Each path below is one point turned by a fixed rotation once a step. After each direction that follows a path, write how fast that rotation turns it, in degrees per step (0 if it stays still).
Each turn is a multiple of 5 degrees from 10 to 175, or 0.
Each row of a path follows its step; steps can be skipped.
Rotation 1:
step 0: [ 1.02 -1.91  1.87  0.76 -0.46 -0.57  1.35 -1.04  1.37 -1.60  2.65 -2.14
  0.11  1.03 -3.40  0.04 -1.51 -2.77  6.51 -5.95  1.68 -1.21 -0.65 -1.73
 -0.10  0.55 -1.76 -4.85 -0.71  1.48  1.19  6.09 -0.55 -0.71 -0.38  2.61
 -0.25  0.34  3.67 -3.47 -2.83  1.89 -1.08  2.35  1.35 -3.27 -1.64  1.46
 -0.25  0.29  1.09  0.11 -0.81 -0.07]
step 1: [ 2.53 -0.12 -2.00  0.07 -3.99 -0.15  0.03 -0.56  3.59  2.26  0.36 -0.40
 -3.96 -1.24  1.00  1.28 -2.76 -3.30  2.55 -6.09  0.46  0.50 -1.78  2.45
 -1.82  2.64 -2.78 -3.27  0.15 -4.66  0.67  0.73  2.14 -2.88 -0.17  1.48
 -3.42 -0.56  1.93 -1.47  0.98 -0.29  2.51 -0.88 -0.65 -3.03 -3.81  1.01
  1.72  3.01 -1.89 -1.36  1.24  0.43]
step 2: [ 0.62 -0.41  1.11  0.25  1.05  1.91  0.69  1.66  4.26  1.14 -0.23  0.40
 -1.47 -2.15 -0.67  1.00 -1.25  3.55  3.57 -4.35 -0.73 -0.31  0.51 -0.44
 -1.13  0.81  0.42 -1.28 -2.07  0.23  0.11  2.04 -0.46  2.69 -1.83  4.18
 -4.52  2.88  2.91 -1.12  0.66  2.87  1.39 -2.88  6.49 -2.24 -4.03  0.99
  4.29 -0.89 -2.95  0.27 -1.06  1.94]
step 3: [ 0.06  1.06  3.55  0.10  1.07 -0.29  1.61  2.26 -0.15  0.71 -0.07 -4.57
  0.21  0.11 -1.97  0.65 -2.26  0.63  5.86 -4.99  1.00 -2.04  0.11 -1.83
 -1.02  2.69 -5.29 -3.11  0.03  1.32  1.88  0.68  0.66  0.10 -0.57 -2.94
 -4.49  1.06  4.47 -0.56  3.29 -2.07 -0.28 -0.76  0.31 -1.44 -0.28  1.46
 -1.16  2.16 -4.19  0.55 -1.69  1.56]
step 4: [ 3.32 -0.65  3.33  1.79 -2.07  0.53 -0.58  3.83  3.32  0.85  2.33 -1.15
  0.71 -0.35  0.31  0.44 -1.58 -3.48  3.10 -5.14  1.66 -0.79 -3.40  0.89
 -2.67  3.63 -2.44  1.15  1.54  0.38  0.35  2.70  2.33 -1.78  1.60 -0.61
 -1.26  4.16 -1.40 -3.55  1.58  3.24  1.97 -3.65  2.40 -3.64  1.34  2.89
  1.82  0.61  1.03  0.64 -0.99 -1.26]
step 5: [ 1.79 -1.49  1.32  0.40 -1.61  3.54 -0.07 -2.40  2.21 -0.13  0.10 -5.44
  0.05  0.67  2.29  2.47  0.38  0.68  4.23 -5.99  1.00 -1.51  0.79 -0.17
  0.83  0.04 -1.41  1.21 -2.99 -1.91 -0.53  4.58 -0.46 -0.70 -0.74  1.28
 -3.09 -3.19  0.59 -4.98 -2.25  1.22  1.05 -2.77  1.60 -0.33  0.75  2.50
  2.87  1.11 -4.16  1.52 -0.22  1.74]
step 6: [ 0.47 -0.43 -0.87  2.08 -0.60 -2.23  0.90 -0.09  0.80  0.49 -2.91 -2.43
  0.86 -4.93  0.11 -1.54 -3.22 -0.70  3.22 -6.21  0.83  2.26 -0.08  0.89
 -1.11  3.24 -1.07  1.47 -3.10  0.47  2.92  0.15 -0.11  0.26  0.97  1.18
 -2.70 -0.72  3.14 -1.01  1.33 -1.88 -1.70 -4.68  1.86 -3.40 -2.09  2.22
  0.99  4.49 -0.88  5.30  0.40 -1.27]
step 7: [ 1.30  0.79 -1.07  1.60  1.79  2.40 -1.16  4.39  0.41  2.77  1.20 -2.92
 -2.84 -2.18  0.83  2.83 -0.40  3.30 -0.57 -5.07  0.84  0.43 -2.33  0.87
 -1.96  2.04 -0.92 -3.17  0.28  0.86  0.37  4.44  1.12  2.52 -0.87 -1.42
 -2.56  1.35  0.32 -3.77 -0.12  1.32 -3.32 -0.93  2.72 -3.72  0.84  2.81
  0.40  0.99 -3.43  1.95 -1.62 -4.25]
step 8: [ 0.65 -0.49  3.56  4.02 -3.63  1.17 -0.79 -0.73 -1.77  0.89  2.19 -4.63
  1.39 -2.41 -3.59  1.23 -2.91  0.16  1.46 -3.37  3.03 -0.07 -5.66  0.34
  1.48 -1.67 -2.30 -0.96 -0.92  1.97  0.02  3.28  0.15 -0.26  0.51  1.71
 -1.64 -2.15  5.01 -5.13  2.28  1.56 -0.60 -2.85  1.80 -0.37 -0.43 -0.10
  0.17  1.13 -1.98 -1.14 -0.61 -1.37]
step 9: [ 1.28  3.97  0.69 -1.39 -2.29  0.10  2.14  1.80  2.69 -0.89  0.53 -2.92
 -0.82 -2.55  0.64  2.66 -3.74 -1.43  3.78 -2.83  0.98  0.12 -1.13  4.63
  0.17  2.75 -0.52  0.71 -1.84 -3.50  3.25 -0.67 -0.95 -1.14  0.27  1.26
 -0.77  0.42  0.36 -5.14 -0.44  3.15  1.41 -3.79  0.79 -0.58 -1.14  0.00
 -1.72  2.47 -4.13  1.20  1.46 -4.91]
step 10: [ 2.23 -2.57  1.96  3.14 -0.56  1.11  1.98  1.92 -2.04 -0.44 -1.00 -2.87
  0.77 -4.36 -0.12 -1.30  1.04  0.78  0.95 -6.44  0.19  2.01 -0.42  0.77
 -0.84 -0.14 -0.85 -3.25 -1.13 -1.66  2.22  1.56 -2.43  2.62 -2.86  1.77
 -1.26  3.24 -1.53 -2.53 -3.14  4.06 -2.49 -4.27  1.42 -0.29 -1.94  0.62
  0.80  0.42 -5.75  1.07  0.16  1.40]
Speeds:
[ 1.89 -1.51  0.42  0.07  0.17  0.45  1.31  0.01 -1.37  0.15  0.33  0.96
 -0.49  0.15 -0.09  0.83  0.08 -0.59 -0.47 -0.47 -0.11 -1.09 -0.61 -0.12
 -0.30  0.16 -0.82  0.07  0.59  0.72  0.80 -0.33  1.65 -0.45  0.11  0.10
  0.51 -1.52  0.02  0.41 -0.37  0.05 -0.23  0.26  0.42 -0.29  0.26  0.38
  0.29 -0.69  0.28 -1.08 -0.43 -1.24]
100
[-0.79 -0.02 -0.78 -0.06 -1.49  0.94  0.15  0.87 -0.14 -0.40  0.01 -0.45
  0.98 -1.51 -0.11 -1.11  0.27 -0.53 -0.46  0.38  0.07 -0.20 -0.67  0.28
 -0.45  1.05 -0.56  0.58  0.35 -0.77 -0.21 -1.01  1.73 -1.13  1.09  0.27
 -0.32 -0.52  1.10  0.79  0.87 -0.16  0.17  0.28  0.02 -0.37 -0.40 -0.49
 -0.83 -0.04  0.19  0.94  0.64  0.65]
145
[-0.34  0.56 -0.92 -0.23 -0.16  1.54  0.08  0.93  0.86  0.09 -0.18 -0.69
 -1.00  0.83  1.73  0.68 -0.97 -0.19 -0.53  0.65 -0.07  0.27  1.07 -0.30
 -0.29 -0.46 -1.96 -0.69 -0.83 -0.57  0.62  0.14 -0.26 -0.70 -0.33 -0.78
 -0.28 -0.96  0.14  0.51  0.20  0.09 -0.59  0.36 -0.71  0.69  0.95  0.30
 -0.37 -0.02 -1.02 -0.50  0.21 -0.31]
175
[-0.11 -0.07  1.20 -0.77  0.67  0.70  0.08 -0.65  0.01  0.28 -0.55  0.03
  0.16 -0.25 -0.83 -0.53 -0.56  0.12  0.48  1.10 -1.06 -0.93  0.19 -0.98
  0.09  0.30 -0.27  1.13 -1.46 -0.23  0.48  0.09 -0.80  0.24  0.73  0.93
 -0.15 -0.84  1.40 -0.48  0.06  0.45  0.72  1.03  0.32  1.58 -0.40  0.52
 -0.17  0.84  0.16  0.78 -1.00 -0.96]
120
[ 1.01 -0.40 -1.10 -0.57  1.59 -0.95 -0.58  0.07  0.05  0.35  0.87 -0.52
  1.38 -0.73 -0.28  1.38  0.40 -0.29 -0.23  0.07  0.47  0.76  0.52 -0.50
 -0.63  0.86 -0.63 -0.29 -0.66  0.12 -0.25 -0.17  0.24  0.48  0.28  0.99
  0.10  0.54 -0.05  1.15 -0.15 -0.30 -0.66 -0.49  1.21  1.24  0.15  0.32
 -1.63  0.66 -0.35 -0.51 -0.13  0.61]
95
